(in the rows, 128 means zero)
which system made each run:
z_527, run 1 (8 x 22):
[[151  88 103 146  97  83 126 144 136 131 128 179 139 148 120 181  94  88
  132 156 108 104]
 [106 107 109 122 140 148 143 140 110 148 105  89  88 184 140 118 160 146
  151 139 128 193]
 [122 121 153 142 167 142 104 119 113 164  96 105 117  72 122 136 115  83
  101 127 119  83]
 [118  92 117 124  88 105 180 167 163 121 145 138 130 135 114 106 133 108
  104 154  90 126]
 [118 155 124 168 160 156 138 130 119 144  87 137 143 152 112 130 131 109
  153 163 140 178]
 [141  88 126 149 116 121  99 129 118 162 103 139  94 129 152 159 136 114
  122 158 108  80]
 [113  94 136 111 112 140 157 148 141 135 115  85 116 135 120  74 165  99
  126 133 126 146]
 [121 122 134 160 158 130 127 132 120 144 101 150 173 125  98 133 115  69
  116 138 121 125]]
z_842, run 2 (8 x 22):
[[161 111 122  92  71  61 125 145 157  71 157 181 173 130 115 132  95  98
  119 101 128 105]
 [135 114  95 113 140 111  99 123  93 121 111 144 125 217 140 167 132 144
  171 108 150 196]
 [119 134 119 129 173 141 103  96  92 170 142  83  75  91 144 187  89 160
  130 112 124 107]
 [113 148 130  86 107 124 180 141 163  98 183  85 117  80 113  89 106 153
  114 107 125 140]
 [124 167 118 153 142 135 154 120 135 105 150 164 209 151  92 118 110 120
  147 123 148 171]
 [146 168 124 166 124 141  96 104 116 129 130 177 118 144 164 164 137 191
  143 155 136 107]
 [142 152 154 104 117 158  99 109 129 122 111  77  89  93 155  92 152 140
  152 116 169 118]
 [137 105 138 116 109 121 123 102 132 120 172 114 188 105 108  99 121  92
  132  84 150  90]]
z_719, run 3 (8 x 22):
[[ 88 138 120 100 186 102 169 172 128 134 113 113  93  95  93 163  64 113
   68 121  77 175]
 [127 150  98 168 124 119 190 160 163 144 129 131 102 100  99 175  61 106
  141 202 101 156]
 [124 122  95 188  96 166 181 124 145 172 154  98  95 143 137 135 139 157
  179 206 123 136]
 [107 133 147 178 128 195 142 105 128 169 140 100 118 113 148  79 193 168
  125 163 124  88]
 [127 144 174 136 102 152 130 130 155 109 121 148 158  96 135  47 189 129
   89 135 125  78]
 [147 120 156 114  95 114 112 151 146  89  80 173 166 159 128  71 178  84
  120 130 143 132]
 [142  75 130 102 120  97  82 148 107 125  66 154 115 184 145 135 157  87
  123 120 125 134]
 [113  69 127  82 148  98 115 154 107 146  97  96  83 136 130 146 121  93
   94 100  99 135]]
z_683, run 4 (8 x 22):
[[164 140 110 143 117 119 102 111 127 141 122 120  89 100 141 192  74 118
  174 156 150 115]
 [126  97 119 114  80 142 156 118 145 136 178  73 103 127 145  92 156 157
  154 128 136 115]
 [100 144 145 156 179 173 126 100 103 151 133 115 172 124 115  98 153 132
  117 105 136 125]
 [135 164 136 133 132 110 109 124 130 103 142 189 143 113 140 152 114 167
   93 121 113  97]
 [157 153 136  90 102 115 105 133 139  84 104 131 112 135 142 115 128 129
  157 118 167 158]
 [140  80 120 121 125 120 101 104 106 147 137 102 140 135 126 141 121  93
  151  99 147 106]
 [ 99 102 118 106 142 120 145 134 114 132 160 117 126 149 127 123 139 159
   94  95  99 137]
 [116 172 133 121 173 132 132 132 121 119 113 126 128 108 112 142  94 128
  117 116 130 161]]
z_884, run 5 (8 x 22):
[[145 128 150 110 106 175 101 102 123 121  95  68 122 151 150  53 196 116
  195 118 199 156]
 [131  63 137 130 139 113  81  87  93 148 157 142 202 136 121 129 138  86
  106  63 128  52]
 [116 126 137  55 126  77 124 173 132  69 113 169 118 157 134 114 139 152
   65  82  99 162]
 [143 167 132 117 166 113 117 140 129 114  72 125 128  97  95 159  59  57
  147 129 156 178]
 [144  76  80 129  82  95 155 134 140 149 174 107  91 135 129 184  82 121
  163 152 113 118]
 [ 82 126 107 142 172 165 165 128 103 164 138  87 105 169 126 126 150 174
  128 132 110 185]
 [113 170 145 176 162 155 135 110 128 150 148 148 144  69 122 139 110 150
   92 148 105  78]
 [145 160 139 129  68 136 153 142 173  92 142 145 119 119 147  81 156 161
  138 162 138 121]]
z_527, run 6 (8 x 22):
[[130 112 145 138 158 146  79 126  96 153  51 131 111 159 146 128 165  99
  131 137 138 136]
 [134  68 142  94 110 100 116 156 132 133  92 109 102 116 128 115 134  64
  102 120 111 103]
 [107 106 117 119 147 116 169 162 133 131 106 116 147 147  86 117 111  67
  122 130 116 183]
 [114 118 111 161 169 123 131 146 110 164  89 149 108 142 119 185 102 109
  112 164  93 145]
 [117 101 125 137 119 139 152 155 137 162  98  93  56 117 142 131 141 123
  120 179  98 129]
 [118 109 134 163 128 156 162 135 144 165 113  91 136  99 101  99 130  66
  137 168 126 118]
 [116  86 115 183 123 133 152 142 130 163 119 160 159 161 113 128 150  95
  116 173  96 110]
 [119 111 137 154 134 149 123 150 122 150  63 142 107 167 143 107 184 112
  121 173 114 142]]
z_842, run 7 (8 x 22):
[[172 182 127 124 106 120 119 117 152  96 122 121 130  85 117 143  69  95
  191 140 186 148]
 [143 105  94 145  81 138 136  87 127 134 205 116 155 167 140 132 138 167
  189 123 157 118]
 [100 153 143 122 179 165 105  90  89 135 148 116 144 141 146 108 167 194
  110  77 138 130]
 [145 183 164  98 140 115  96 115 137  89 131 145 139  57 130 126  93 135
   98  91 144  91]
 [170 138 116  92  73  94 118 124 151  72 150 144 152 143 128 123 106 120
  175 104 175 149]
 [134 118 101 134 146 134  94  82  85 138 158 122 152 178 138 163 124 159
  176  90 162 146]
 [117 154 133 101 156 135 104  98 103 127 167 106  98  95 152 147 115 199
  108  80 129 107]
 [133 181 140  83 124 116 137 125 149  76 158 110 145  83 110 103  90 133
  131  82 159 149]]
z_352, run 8 (8 x 22):
[[107 150 114 152 146 158 167 139 130 134 118 122 135 164 117 112 146 144
  148 159 132 192]
 [130 135 137 175 138 157 107 112 117 165 108 137 103 115 153 140 150 146
  124 168 118  86]
 [134 108 145 108  82 133 142 143 155 118 127 100 104 110 141  75 163 121
  124 139 130 108]
 [121 113 139 144 132 130 133 137 129 125 104 154 183 148 106  96 152  79
  117 130 127 130]
 [128  91 116 127 123 103 113 147 115 137 105 159 103 167 145 160 137 129
  109 139  98 123]
 [129 123 139  95 144 126 112 142 121 128  82  91  86 116 133 123 125 101
  129 119 137 153]
 [125 106 123 142 135 123 144 134 133 150 129 112 141  98 101 140  93  72
  123 139 118 113]
 [104 114 106 134 129 125 173 153 136 138 140 122 112 151 118 134 124 141
  117 150  96 161]]
z_683, run 9 (8 x 22):
[[103 206 124 150 181 132 143 124 126 133 168 153  95  62 130 190  66 214
   74 137  86 109]
 [168 221 133 113  78 140 145 118 179  68 152 117 116  79 134 104  98 162
  191 147 191 156]
 [162 106 117 164 101 159  84  55 104 152 169 110 177 153 144 127 149 124
  211 111 193  86]
 [104 105 142 106 146 140  89  99  86 135 160 132 125 160 172 109 194 211
   83  68 111  87]
 [120 187 175  68 182 119  89 129 116  82  99 130 141  76 119 105 109 126
   78  56 144 139]
 [164 127 106  91 101  68 115 119 136  79 168 157 177 126 105 164  55  95
  154  79 155 134]
 [126  92  79  96 127 113 123 114  94 132 157  96 110 209 139 160 124 162
  179  92 147 196]
 [ 99 127 120 113 193 147 115 103  86 173 143  59  75  95 136 169  96 161
  117  91 118 130]]
z_719, run 10 (8 x 22):
[[121 195 152 113 132 151 143 151 151 104 101 121  65  94 152  98 146 182
  106 154 124 152]
 [160 134 149 158 101 140 119 122 153 134  98 124 147  81 114 107 120  53
  157 167 157  91]
 [129  61 107 132  77 116 142 126 131 130 166 140 162 191 133 103 173 126
  141 123 122 116]
 [ 98 135 145 115 179 150 105 132  93 133  85 129 113 163 144 110 174 157
   94 106 118 158]
 [140 137 156 107 129 102 105 150 141 116  91 143 100  67 130 137 102  94
   82 130 109  88]
 [134  94 108 108  92 102 168 154 155 115 138 110 139 141  98 116 104  73
  154 135 133 163]
 [106 102 100 169 160 142 136 126  97 169 118 139 132 186 125 159 140 135
  134 149 107 155]
 [114 136 137 124 134 137 132 139 130 143 126 115  63  98 156 135 136 176
   92 145  95 104]]
z_854, run 11 (8 x 22):
[[ 77  94 164 177 188 157 129 126 101 183 113 152 173 110 115  97 178 107
   33 125  66  54]
 [142 135 149  69  49  83 155 189 190  52 127 172 105 118 143  70 155 147
   78 136 103 121]
 [175 142 133 145 113 119  97 144 137 116  33 151 131 139 116 142 109  33
  188 177 177 167]
 [130  17  90 144 108 108 114 119  98 191 144 104  96 173 147 180 137 109
  145 139 100  87]
 [ 78 101 135  69 165 132 167 164 121 133 112  58  89 126 111  84 145 120
   83  91 101 184]
 [122 154 142 150 147 109 157 160 157 127 109 165 147  61  88 145  70  72
   77 160  91 106]
 [145 117  89 147  57 112 184 158 173 119 153 142 100 156 131 140 119 141
  168 199 117 152]
 [112 124 130 168 157 181 133 130 110 179  69  88  89 147 135 115 167 111
  152 179 133 158]]
z_884, run 12 (8 x 22):
[[153 109 116 125 117 114 125 117 134 139 127  91 137  96 101 152  71  50
  175 127 160 130]
 [111  68  83 122 112 107 159 134 117 146 177 119 119 186 127 153 127 154
  132 121  98 145]
 [ 91 170 133 143 201 155 132 128 101 145 111 130 119 126 124 143 124 167
   97 125 109 161]
 [141 168 139 145 106 131 144 129 163 120 149 134 116  56 128 130  96 137
  119 158 124  84]
 [139 129 117 139  82 146 154 125 151 116 144 117 139 159 132  86 161 136
  177 153 156 153]
 [129 118 129 157 153 148  83  90  88 150 127 146 160 158 142 139 152 138
  138 110 142 103]
 [129 133 151  85 125 111 103 131 127 104 130 133 108 104 150 116 138 156
   85  93 118  99]
 [132 144 141  99 127 122 140 140 144  97 115 114 154 111 101  94 112  81
  135 108 153 160]]
z_854, run 13 (8 x 22):
[[112 118 110 126 168 122 116 122  91 129 120 150 169 195 114 144 132 124
  133  93 132 180]
 [121 142 129 108 160 109  99 129 105 127 127 145  85 112 151 176 104 176
   87 107 102 114]
 [143 167 129  97 115 123 138 119 149 103 157  90 113  78 122 126  80 134
  155 110 159 140]
 [125 141 109 174 145 147 143  96 119 144 164 135 186 141 102 143 105 124
  164 132 147 136]
 [107 140 121 143 140 147 129 115 110 135 155 148 123 163 153 130 164 207
  111 124 110 128]
 [135 182 164 109 139 148 101 117 131 104 109 122 113  85 147  99 140 152
  116 111 151 117]
 [159 130 133 135  98 119 106  99 138 111 155 145 180 113 122 122 115 105
  154 112 162  89]
 [127 111 110 122 128 122 113 112 104 117 143 150 160 197 134 131 149 150
  148  99 141 158]]
z_352, run 14 (8 x 22):
[[112  53 108 151 103 136 151 150 128 188 123  93  47 143 157 142 163 139
  116 185  75  95]
 [ 95 128 169 119 150 166 158 168 143 140  61  81 102 101 114  48 175  81
   89 149 113 153]
 [131  94 134 179 112 113 149 169 155 153  78 176 138 115 109 133 127  51
   95 201  82  89]
 [118  75 108 120 101 119 159 185 139 144  70 113  66 190 137 118 167 103
  135 183 100 185]
 [109  96 150 157 178 160 114 144 105 189  35  93  96 120 119 123 151  52
  114 164 114 131]
 [113  59 125 134 104 113 171 177 154 168 107  99  73  99 120 124 128  72
   88 181  67  95]
 [ 94 114 130 140 145 140 189 191 151 144  61 113 109 145  97  88 149  71
  105 183  94 193]
 [120  99 123 192 147 143 142 163 129 186  48 144  85 132 128 156 137  77
  113 223  84 122]]

runs to name:
run 15 (2 x 22):
[[123 173 127 141 179 124  97 129 105 137  99 163  81 109 148 197  93 171
   98 143 104 127]
 [142 133 127 100  78 126 153 142 165 121 146  77  53  80 148 114 118 148
  144 152 131 116]]
 : z_527
run 16 (2 x 22):
[[125 133 115 123  89 107 181 140 166  97 195 145 167 118 106 108 108 140
  116 124 113 124]
 [124 168 122 150 152 145 124 123 114 114 109 169 160 183 128 128 146 154
  147 136 146 182]]
 : z_842
run 17 (2 x 22):
[[158  70 103 103  59  76 107 141 135 130 154 141  46 138 182 184 121 171
  122 148  95  70]
 [ 92 106 128  77 169 148 150 141 105 138 100  35 107 149 105  88 140  94
  141  85 146 215]]
 : z_842
run 18 (2 x 22):
[[119 133 115 126 133 103 141 140 132 136 158 140  88  91 135 178  84 166
   88 136  84  99]
 [130 187 130 114 124 143 160 143 155  98 120 106 112 108 116 103 112 136
  154 144 155 188]]
 : z_352
run 19 (2 x 22):
[[142  70 126  94 123  84  70 130  95 131 107 151  99 161 161 168 135 128
  104  95 110  96]
 [130 117 127  54 138  94 119 142 123 104 118  81  97 111 117 135  86  99
  128  75 142 168]]
 : z_854
run 20 (2 x 22):
[[145 140 143  96 126 103  82 128 117  83 108 178 156 160 142 119 145 134
  118  88 146 136]
 [151 121 131  82 135  93  78 128 108 106  96 132 110 135 140 159 102 105
  135  90 148 142]]
 : z_719
run 21 (2 x 22):
[[105 143 183 132 203 149  60  96  80 143 101 153 162  95 141 113 160 135
   51  70 115  60]
 [165 125 135  61  58  53 122 165 174  60 146 164 106  86 138 132  88 120
   94 111 113  92]]
 : z_352
run 22 (2 x 22):
[[125  89 133 134 103 115 121 132 130 132 143 161 136 143 145 115 165 143
   89 128  96  75]
 [119 147 153 107 148 130 123 154 131 107  71 141 129 136 124  92 152 108
  102 121 127 163]]
 : z_683
run 23 (2 x 22):
[[150 122  94  94  79  82 160 143 161 104 176 108 100 107 117 162  59 125
  155 129 130 142]
 [103 131  86 145 157 151 164 113 107 150 158  91 134 175 111 146 114 154
  176 127 140 204]]
 : z_884
run 24 (2 x 22):
[[ 92 175 134 110 194 113 124 107 103 104 192 167 188  97 108 149  84 187
   54  47 101 113]
 [162 232 133  85 117  96 115 144 156  44 118 181 112 107 139 149  76 178
  139 120 160 181]]
 : z_842
run 25 (2 x 22):
[[155 129 122  97  34 120 129 124 157  83 188 138  88 155 187  94 182 229
  148 131 141 102]
 [122 166 160 123 186 180  83  80  88 124  99  96 187 138 117  77 160 110
  160  67 196 162]]
 : z_884
run 26 (2 x 22):
[[118  82 123 134 104 118 160 148 147 150 147 113 111 103 122 125 124 106
  101 148  90  90]
 [106 127 126 150 136 144 162 156 137 137 100 141 132 162 118 100 160 123
  116 163 109 165]]
 : z_884
run 27 (2 x 22):
[[109 124 138 103 184 127 107 130  96 123  92 123 164 154 105 115 130  90
  116  79 141 174]
 [130 111 106 114 137  79 123 139 119 127 143 154 119 124 122 194  70 126
  102 114  96 118]]
 : z_683
run 28 (2 x 22):
[[145 145 133 118 129  98 110 156 136 108  80 167  96 120 137 160 102 115
  111 148 116 135]
 [138 111 121 120 113 128 136 141 137 142 103  82  80 114 129 133 112  92
  158 153 139 144]]
 : z_884
run 29 (2 x 22):
[[129 136 112  68 104  97 166 123 151  88 212  84 143  86 100 118  68 138
  136  68 144 142]
 [110 192 106 159 174 139 150 102 117 111 176 170 205 147  94 152  87 166
  138 107 139 173]]
 : z_352
run 30 (2 x 22):
[[126 178  91 174 116 137 180 116 151 116 197 162 165 141 113 152  94 183
  158 160 128 154]
 [141 195 119 158 131 165 107  85 114 125 155 140 113 140 165 150 136 222
  174 141 163 137]]
 : z_884
run 31 (2 x 22):
[[ 92 103 135 117 187 131  91  96  71 152 163 138 150 147 145 143 153 184
   64  55  95  87]
 [122 189 170  72 125 116 134 165 160  65 110 148 102  80 138  78 138 165
   62 108 113 132]]
 : z_527
run 32 (2 x 22):
[[110 178 126 161 149 158 187 142 154 134 123 113 139  96  91 113  99 111
  140 171 131 172]
 [144 129 114 194  90 143 142 122 146 147 140 166 132 140 142 141 142 143
  151 197 121  95]]
 : z_719
run 33 (2 x 22):
[[106  78 147 121 122 161 104 104  99 150 141 105 127 165 165  71 225 171
  104  95 120  88]
 [130 130 182  89 133 106  88 143 132  93  94 164 153  94 132  81 155 101
   53  84 115  78]]
 : z_352
run 34 (2 x 22):
[[151  95 138 101  74  97 126 146 158 120 134 119  89  87 144 124 119 109
  113 137 114  75]
 [111 105 131 123 121 141 162 141 137 125 125 106 170 156 100  68 158  86
  138 121 140 166]]
 : z_683
run 35 (2 x 22):
[[136 211 138 173 151 140 124 135 141 117  97 192 116  99 137 161 105 163
  112 183 119 128]
 [181 145 139 128  55 124 110 129 165 100 111 134  98 104 155 114 134 118
  172 171 165 103]]
 : z_683
run 36 (2 x 22):
[[173 137 126 141  76  84  96 140 148  84 116 234 155 154 147 156 124 131
  123 154 124  94]
 [160 109 114  95 107 118  83 121 108 121  89 103  73 177 164 149 142 133
  190 124 172 170]]
 : z_854
run 37 (2 x 22):
[[112 129 134 178 143 152 165 136 142 150 115 132 173 113  91 101 128  71
  123 165 118 128]
 [129 101 115 177 114 125 133 146 129 151  99 178 129 173 136 145 153 117
  124 184  99 116]]
 : z_527
run 38 (2 x 22):
[[116 171 136 144 144 132 159 172 151 111  73 160 119 128 113 116 127 114
  107 177 110 177]
 [152 115 124 162  89 127 126 137 149 151 108 137  81 106 150 152 125 116
  142 196 116  86]]
 : z_854
run 39 (2 x 22):
[[139 139 130 107 150 132  97 111 104 111  97 114 157 163 118 118 127  97
  174  91 181 185]
 [130  88 111 139 144 114 100  95  96 162 166 126 134 119 132 184  95 129
  121 100 114  75]]
 : z_352
run 40 (2 x 22):
[[157  66 135 109  55 126 118 126 147 126 127  99 119 144 150  79 179  93
  165 135 155  95]
 [107  67 135 121 160 128 102 124  86 148  99 133 168 188 120 106 175  89
  106  87 121 134]]
 : z_884
run 41 (2 x 22):
[[145 121  86  87 123  77 113 132 113 110 146 135  87 158 141 206  69 159
  150 104 127 168]
 [105 147 117  96 168 147 137 109 106 145 158  52  74  95 135 147  95 175
  136  94 135 157]]
 : z_527
run 42 (2 x 22):
[[151 134 143 128  89 157 142 128 158 124 101  75 121 103 121  69 145  75
  185 156 179 143]
 [111  63 115 181 122 140 149 118 118 173 154 142 187 165 108 117 158  93
  121 143 103  93]]
 : z_352
